One vector is turned by the same rotation once a step. Each row is the vector after some number of steps, and that number follows the row.
The counts run from 0 to 391.
[113 129 112 118 127  97 139 113 111 135 103 114 153 137 123 147  96 137
 142  79 102 157 104 125  90 120  61 117 134 126 138 146  91 143 131 140
 142 100 137 126 132 102 172 136  96 173 159 179 151 118 146 125 131  43
 143 123 111  71 100 140 143 151 129 132 156 139 127  77  87 110 128 129
  94 146 107 103 137 126 121 170 118 104  79 125 131  75 135  81 138]
182
[128 116 123 143 141  92 116 118 113 151 110 100 155 125 105 128  77 125
 114  82 103 172 120 141  75  90  75 130 122 119 130 134 102 139 122 134
 142  89 143 126 149 107 164 151  89 173 148 161 140 100 133 130 151  59
 113 150 101 109  86 122 142 145 144 130 155 134 125  79  68 140 141 136
  96 158 113 106 126 147 142 157 145  93  83 113 138  91 160  78 123]
253
[128 121 119 124 142  84 137 109 101 122 120 105 153 142 111 144  76 138
 133  80  92 146 113 134  86 112  72 119 127 106 140 136  94 156  98 151
 136  85 142 114 129 109 178 139 109 158 146 160 162 150 126 141 142  41
 120 122 122  86  75 150 143 129 116 119 146 151 123  85 111 101 129 127
  90 122 117 108 147 138 131 161 116  84  92  98 101  81 144 105 141]
271
[132 124  99 121 129  97 132 106 106 105 128 108 150 143 111 140  80 135
 128  71  93 151 118 127  78 132  76 111 133 115 142 129  92 141 119 163
 137  95 142 122 132 117 176 143 108 163 147 156 149 107 135 116 134  56
 128 129  90  84  82 148 140 168 138 126 146 144 112  83  83 120 102 146
  89 141 104 124 117 148 124 174 120  98  80 130 135  71 138  98 135]
319
[136 123 110 128 123  84 110 111 112 128 105  91 145 146 106 106  70 129
 126  84  89 162 123 118  96 106  71 108 118 129 131 139  94 156 109 154
 138  79 130 136 126 115 168 144  89 149 138 173 159 120 122 146 129  45
 112 146 108  97  82 136 150 148 127 130 148 139 117  77  91 109 124 133
  98 146 114 105 128 131 128 147 126  84  72 114 131  91 147  98 132]
69
[125 113 112 138 130  89 127 106 109 152  99 115 153 125 101 152  86 126
 117  72  98 146 119 111  65  99  82 129 113 108 131 151 104 142 132 162
 140  86 143 114 138 112 185 151 120 151 146 170 151 123 121 135 135  66
 125 133  94 110  65 149 129 149 133 129 145 141 126  81  83 123 138 130
 104 153 106 124 119 167 143 155 136  83 109 113 132  66 151  97 137]
329
[134 111 119 142 150  88 138 117 100 124 139 101 160 134 118 160  84 122
 135  76  91 173 104 149  77 107  79 128 109 101 141 142 106 128 110 155
 129  92 148 117 141 104 178 144 105 176 138 162 137 135 131 125 141  61
 128 117  99  83  92 149 121 147 154 112 149 138 113  85  91 141 130 147
  96 129 110 112 129 171 134 171 125 107  91 114 131  82 148  87 148]
53
[125 109 116 126 149  99 145 110 102 134 130 108 170 146 108 138  63 132
 144  79 103 152  93 139  92  98  83 121 122 102 146 141  98 152 107 143
 129  81 140 120 142 106 157 136  98 168 138 166 150 143 119 123 134  50
 106 122 112  71  88 140 126 137 138 123 158 155 121  82  95 121 131 138
  84 129 114 111 135 154 117 169 135  88 103 112 113  84 135  92 143]
265
[120 112 137 149 155  89 128 121 110 140 105 113 149 126 112 151  83 118
 123  87  80 163 123 124  87 101  66 119 103 117 135 140 105 120 109 147
 149  72 144 117 132 108 170 156  89 138 132 180 152 150 133 136 147  48
 121 124 111 113  83 144 154 130 137 110 142 119 127  91  88 123 143 113
  90 134 118 107 136 148 126 145 154  67 100 110 125  97 166  94 138]
198
[132 122 130 146 135  98 132 113 102 112 131  90 151 146 107 123  80 117
 133  73  67 167 127 132  91 122  78 102 122 110 141 131  89 125 102 153
 138  72 133 127 127 129 165 146  82 158 140 164 160 125 137 130 141  50
 108 136 105  95  88 139 159 130 140 124 143 120 118  94  96 113 118 136
  92 127 115 101 132 128 117 161 137  89  70 117 148  93 158  93 133]
310
[140 115 113 139 137  70 106 132 109 125 113 104 145 132 114 162  85 136
 123  83  99 179 116 143  78 108  74 126 126 118 126 139 107 149 103 144
 144 102 156 123 127 105 175 157 102 155 144 164 157 120 138 143 145  52
 129 115 106 105  90 143 156 166 133 111 129 140 108  86  89 117 106 138
  94 144 115 110 121 150 159 146 123  91  86 120 128  71 157 104 146]
243
[126 121 115 123 141  85 131 109 102 124 115 114 147 140 108 137  77 136
 128  83  86 140 121 126  87 117  70 115 127 107 135 140  93 159  98 150
 142  82 139 113 129 108 175 140 107 148 151 164 164 146 127 146 141  43
 119 123 123  91  75 147 156 131 113 118 144 145 128  84 108  97 131 120
  89 126 116 110 147 136 133 157 119  79  90  99 104  80 148 102 138]
273
[131 113 126 150 127  82 124 119 108 161  97  95 157 135 105 142  87 118
 140  76  89 177 106 118  91  86  82 120 105 120 128 165 105 137 120 148
 134  77 140 132 126 114 168 146  93 153 135 190 158 136 124 150 126  53
 114 124 111 100  92 141 137 137 143 125 140 129 117  85  96 108 137 131
 109 145 109  95 127 145 136 135 138  88  96 116 148  77 154  94 149]
337
[136 116 116 135 146  81 124 114 110 132 122  94 158 138 119 139  74 124
 133  85 103 177 101 137  88  97  69 126  99 126 140 138 110 132 118 156
 128  85 144 133 139 101 172 146  93 169 122 172 133 130 123 123 134  54
 129 131  95  87  92 146 113 158 157 113 153 142 110  75  83 144 134 144
 100 138 109 109 127 163 122 156 126  96  88 120 131  93 143  92 142]
156
[117 122 127 144 134 103 147  99 107 151 106 102 162 136  98 137  78 119
 140  66  90 146 111 103  82 101  84 111 116 112 143 148  95 126 137 156
 135  61 138 126 136 128 166 143  96 155 133 178 149 125 127 119 126  57
 106 135  98  99  78 146 131 131 144 136 152 135 122  91  85 116 137 125
  98 145  99 109 123 146 109 151 143  75 107 129 148  77 148  96 132]
123
[115 112 130 137 155  88 136 121 111 136 102 120 152 121 122 181  96 132
 123  84 100 158 110 132  77 106  61 133 117 111 138 137 105 123 120 148
 147  96 149 105 132  96 188 153 107 156 144 171 150 148 137 124 150  49
 143 116 105  99  81 153 135 142 132 112 147 133 128  86  87 126 140 120
  93 137 119 117 137 158 137 166 140  85 108 108 111  84 155  93 140]
192
[120 121 124 129 142  97 128 108 110 132 116 103 150 131 116 124  83 124
 112  86  94 158 123 138  79 106  60 125 118 119 138 125  91 135 116 148
 141  93 132 116 144 102 182 142  96 173 150 159 142 119 131 131 151  52
 131 152 104  94  78 132 135 136 135 128 163 132 135  75  82 136 151 133
  97 140 119 112 142 144 131 177 134  98  77  95 119 102 150  73 123]
359
[117 115 115 125 141 104 136 103 111 138 110 112 159 139 113 117  72 120
 127  86  94 149 110 118  94 102  66 115 105 122 143 139  95 135 121 153
 137  77 125 125 142 104 168 137  91 155 138 179 142 136 120 129 134  50
 122 144 102  84  83 137 129 139 139 128 166 135 131  74  81 131 152 127
  92 139 114 115 137 151 107 169 143  83  91 109 121 103 140  78 132]
364
[123 128 129 130 156  84 128 122 105 118 128 108 144 133 118 152  83 139
 126  87  98 164 120 156  79 121  60 123 137 110 137 123  97 141 102 131
 148  96 155 118 141 105 167 147  91 176 152 153 143 120 152 125 162  45
 126 122 116  94  92 134 164 140 130 113 147 140 122  90  87 122 123 127
  82 135 111 102 146 127 135 160 120  93  76 114 116  87 159  91 129]
3
[117 133 133 139 143  92 137  96 111 138 107  96 148 127 105 137  83 127
 120  72  95 145 128 110  71 111  69 118 118 120 144 127  93 123 134 163
 140  68 140 119 137 124 184 146 101 162 132 160 140 116 131 117 143  56
 124 151  94 113  62 149 131 137 139 131 155 136 127  87  80 125 142 122
 103 147 103 116 131 142 116 156 131  78  94 120 136  88 156 100 117]
118
[115 125 115 121 120 103 134 114 113 138  97 104 157 139 115 135  89 137
 139  76 104 158 106 127  94 114  69 117 146 124 137 138  85 146 126 137
 142 103 132 123 128 111 168 140  90 171 161 173 165 109 139 125 134  42
 129 133 110  77  93 133 147 145 124 143 157 137 127  78  86 101 122 134
  95 150 116 101 132 118 128 173 132 100  78 123 133  78 137  82 134]
179
[115 132 131 143 139  95 141  94 110 146 107  98 151 131 102 135  83 122
 128  72  90 144 123 105  76 108  73 115 112 119 142 139  95 122 138 162
 137  62 136 122 136 125 178 143 100 158 131 169 141 122 128 120 136  58
 118 147  98 109  69 148 132 132 142 132 154 133 126  87  83 123 146 121
 101 148  98 110 131 140 110 150 131  76  96 123 142  85 154  99 121]
120
[133 115 112 141 132  88 129 123  97 129 125 121 150 137 102 163  89 127
 135  69  78 157 119 133  74 119  90 118 131  95 128 158  99 149 106 146
 145  88 155 120 130 113 166 148 109 156 159 169 161 130 143 144 139  58
 113 102 114  94  93 142 168 144 127 115 130 136 116  98  98 101 111 132
  87 136 105 107 125 148 147 152 125  91  93 120 136  55 154 100 150]
136
[119 121 123 128 141  96 130 107 110 133 116 102 150 131 116 120  83 123
 115  88  92 156 122 133  82 107  61 121 113 120 140 129  92 132 119 150
 138  89 130 120 143 103 182 138  95 171 148 161 141 123 130 130 148  51
 131 153 104  93  80 135 131 136 136 127 164 130 136  74  83 136 154 132
  99 140 119 110 143 145 125 174 134  96  76  98 122 105 148  75 122]
360
[127 121 121 132 141  88 139 113 110 121 109 104 156 141 108 164  76 138
 142  71  98 151 107 117  85 113  79 115 125 113 144 136 100 136 115 162
 138  78 148 115 118 122 173 151 105 145 129 169 165 143 126 119 131  46
 121 112  99  95  72 162 136 152 130 121 136 148 108  92  97 103 106 128
  90 132 110 116 122 150 122 153 131  71 111 131 122  69 144 122 145]
26
[136 112 120 140 150  84 135 115 100 124 140 103 158 136 114 157  84 121
 133  76  87 171 107 149  76 107  76 128 105 103 141 142 107 131 107 160
 129  88 149 120 141 102 179 144 108 173 137 161 136 140 131 130 144  61
 127 117 102  86  90 151 123 145 153 109 148 137 115  86  95 141 132 145
  98 125 111 112 134 170 132 167 123 105  90 111 128  82 149  89 147]
54
[127 113 117 130 148  99 145 107 102 139 129 105 169 145 108 130  63 127
 147  79 101 156  95 138  94  97  81 118 115 107 145 147 100 149 114 143
 127  76 139 127 148 106 155 134  93 171 137 172 140 138 123 124 134  53
 106 129 111  72  93 137 125 135 145 125 161 150 119  81  90 129 141 137
  87 133 107 106 137 152 110 164 133  92  97 116 121  87 137  86 141]
263
[127 109 119 143 117  99 139 112 108 138 105  95 162 137 111 148  93 117
 141  68  80 163 106 116  90 103  83 116 113 111 138 151  92 125 121 165
 133  85 130 120 117 118 184 144 103 152 142 180 170 139 122 136 120  52
 127 123  97  89  82 156 126 139 139 132 143 123 119  84 101 106 127 142
 109 134 118 107 123 153 131 168 141  97  98 115 148  77 143  94 150]
231
[125 109 143 157 154  99 138 120 104 133 126 100 158 131 101 151  77 119
 126  73  79 160 122 142  79 102  85 120 124  96 139 131  98 121 103 143
 144  73 148 112 136 125 166 157  91 156 139 157 157 135 133 126 155  56
  98 128 106 111  78 139 154 120 138 118 142 124 121 102  91 120 130 128
  88 130 118 105 132 146 134 159 155  77 101 111 135  87 168  95 133]
304
[138 122 116 139 140  68 103 128 108 128 113 102 138 128 113 155  89 135
 119  84  97 179 125 142  74 109  70 129 121 120 123 139 108 149 106 146
 145 100 158 126 131 105 176 153 102 162 144 162 149 116 142 143 149  53
 129 123 109 110  89 139 156 161 133 112 132 139 112  82  87 123 116 134
  96 148 111 107 127 144 159 140 117  94  79 116 129  75 161 100 139]
245
[138 119 116 132 124  81 109 111 110 125 108  85 148 145 107 108  72 127
 122  83  86 166 124 124  94 104  73 112 117 127 132 131  93 152 102 157
 137  80 130 129 123 118 174 147  92 149 136 164 165 125 117 148 135  46
 113 149 106 104  75 140 145 144 125 129 146 136 119  79  96 109 125 138
 101 138 122 107 130 136 137 151 130  83  75 106 129  95 151 101 133]
67
[116 131 130 144 138  98 143  94 108 148 107  99 155 133 101 134  80 120
 133  70  89 145 119 104  78 106  77 114 114 117 144 144  96 124 137 161
 135  61 137 124 137 127 173 142  99 156 133 174 143 123 128 120 133  57
 114 143  98 106  73 147 132 132 144 133 153 133 126  90  83 120 145 121
 101 147  97 110 130 142 108 150 136  76 100 125 145  82 151  96 125]
121
[123 122 142 152 166  83 143 115 101 141 126 112 151 126 109 172  86 125
 133  78  89 159 116 137  72 104  72 126 112 102 140 143 108 122 115 144
 140  71 162 115 144 110 169 150 100 163 133 167 136 142 143 124 155  55
 116 115 113 107  85 146 147 128 145 107 143 132 121  99  90 129 141 116
  90 133 102 105 140 152 127 144 132  78 106 117 127  81 166  99 135]
299
